[[126 118 131 127 132]
 [136 142 143 117 134]
 [125 128 114 133 111]
 [144 116 101 135 119]
 [135 129 144 131 131]]
=>
[[142 143]
 [128 114]]

[[141 133 147 138 149]
 [138 131 142 135 141]
 [137 130 151 150 144]
 [133 132 143 144 139]]
=>
[[131 142]
 [130 151]]

[[124 136 140 104]
 [118 125 140 104]
 [124 136 140 101]
 [124 136 139 132]]
=>
[[125 140]
 [136 140]]

[[133 129 150 142]
 [137 142 107 117]
 [118 114 148 138]
 [109 108 134 127]]
=>
[[142 107]
 [114 148]]

[[116 132 142]
 [119 113 132]
 [125 106 131]]
=>
[[113 132]
 [106 131]]

[[127 136 119 127 109]
 [128 147 131 135 103]
 [125 114 116 130 119]]
=>
[[147 131]
 [114 116]]

[[137 115 130 130]
 [133 151 121 120]
 [135 139 133 129]
 [133 139 137 106]
 [122 113 140 126]]
=>
[[151 121]
 [139 133]]

[[112 122 122 145]
 [125 151 151 135]
 [151 154 153 115]
 [144 138 138 120]
 [134 114 114 127]]
=>
[[151 151]
 [154 153]]

[[132 112 116 135]
 [126 157 153 121]
 [115 135 150 109]
 [112 114 138 109]
 [131 145 139 129]]
=>
[[157 153]
 [135 150]]
---
[[145 148 129]
 [128 151 114]
 [116 134 122]]
=>
[145 151 122]

[[150 142 137 100]
 [107 114 120 157]
 [113 114 112 142]
 [138 133 126 105]
 [132 140 148 122]]
=>
[150 114 112 105]

[[110 112 105 148]
 [126 139 107 123]
 [125 116 146 148]]
=>
[110 139 146]

[[121 143 151 156 117]
 [143 111 127 146 143]]
=>
[121 111]

[[154 123]
 [125 149]]
=>
[154 149]

[[103 147]
 [106 137]
 [124 116]]
=>
[103 137]

[[108 118 141 136]
 [126 120 120 133]
 [133 101 135 132]]
=>
[108 120 135]

[[109 131 117]
 [155 120 147]]
=>
[109 120]

[[153 129 137 118 112]
 [143 144 114 141 126]
 [133 106 157  99 113]
 [111 138 109 147 145]
 [113 140 108 148 144]]
=>
[153 144 157 147 144]
---
[[119 139 122 147 107]
 [140 127 119 118 102]
 [104 134 142 145 129]
 [138 130 109 130 131]]
=>
[[140 127 119]
 [104 134 142]]

[[134 121 133]
 [129 133 134]
 [151 106 130]
 [132 137 141]]
=>
[[129 133 134]
 [151 106 130]]

[[120 133 115 136]
 [122 135 139 139]
 [118 140 104 149]
 [127 120 155 118]]
=>
[[122 135 139]
 [118 140 104]]

[[119 131  98 132 152]
 [130 131 102 149 130]
 [134 146 126 116 117]]
=>
[[130 131 102]
 [134 146 126]]

[[132 101 110 138 142]
 [140 125 125 126 139]
 [147 135 130 123 137]
 [151 142 122 146 116]
 [139 130 131 120 139]]
=>
[[140 125 125]
 [147 135 130]]

[[119 139 125 126]
 [139 119 132 126]
 [148 132 121 122]
 [155 132 129 114]
 [128 140 131 127]]
=>
[[139 119 132]
 [148 132 121]]
---
[[129 109 139 118 141 118 141 123 110 141 110 119]
 [128 127 128 128 129 128 130 129 127 130 127 127]
 [124 129 125 127 125 127 125 126 129 125 129 127]
 [130 124 121 137 125 137 125 138 121 126 129 136]
 [137 129 112 156 119 156 118 155 121 119 138 155]
 [129 122 131 128 133 127 133 130 122 134 123 127]
 [122 130 125 124 124 124 125 124 130 125 129 123]
 [130 110 137 121 139 120 140 126 110 141 111 120]]
=>
[[119 127 127 136 155 127 123 120]
 [110 127 129 129 138 123 129 111]
 [141 130 125 126 119 134 125 141]
 [110 127 129 121 121 122 130 110]
 [123 129 126 138 155 130 124 126]
 [141 130 125 125 118 133 125 140]
 [118 128 127 137 156 127 124 120]
 [141 129 125 125 119 133 124 139]
 [118 128 127 137 156 128 124 121]
 [139 128 125 121 112 131 125 137]
 [109 127 129 124 129 122 130 110]
 [129 128 124 130 137 129 122 130]]

[[130 125 129 112 109]
 [129 128 142 108 124]
 [123 124 124 145 143]
 [123 126 120 149 140]]
=>
[[109 124 143 140]
 [112 108 145 149]
 [129 142 124 120]
 [125 128 124 126]
 [130 129 123 123]]

[[123 108 114 141]
 [133 122 129 128]
 [124 127 127 128]
 [158 140 133 124]]
=>
[[141 128 128 124]
 [114 129 127 133]
 [108 122 127 140]
 [123 133 124 158]]

[[119 142 127 128 119 117 143 118 120 123 131]
 [121 131 136 133 117 132 135 122 121 106 127]
 [127 120 137 135 123 145 124 130 128 108 129]]
=>
[[131 127 129]
 [123 106 108]
 [120 121 128]
 [118 122 130]
 [143 135 124]
 [117 132 145]
 [119 117 123]
 [128 133 135]
 [127 136 137]
 [142 131 120]
 [119 121 127]]

[[132 104 143 126 128 141 128 130]
 [133 124 120 124 128 122 128 128]]
=>
[[130 128]
 [128 128]
 [141 122]
 [128 128]
 [126 124]
 [143 120]
 [104 124]
 [132 133]]

[[124 147 127 105]
 [137 138 139 135]
 [120 130 130 115]
 [128 121 124 133]
 [130 146 121 136]
 [130 115 127 117]
 [134 156 116 141]
 [118 145 136 105]
 [112 137 137 121]]
=>
[[105 135 115 133 136 117 141 105 121]
 [127 139 130 124 121 127 116 136 137]
 [147 138 130 121 146 115 156 145 137]
 [124 137 120 128 130 130 134 118 112]]
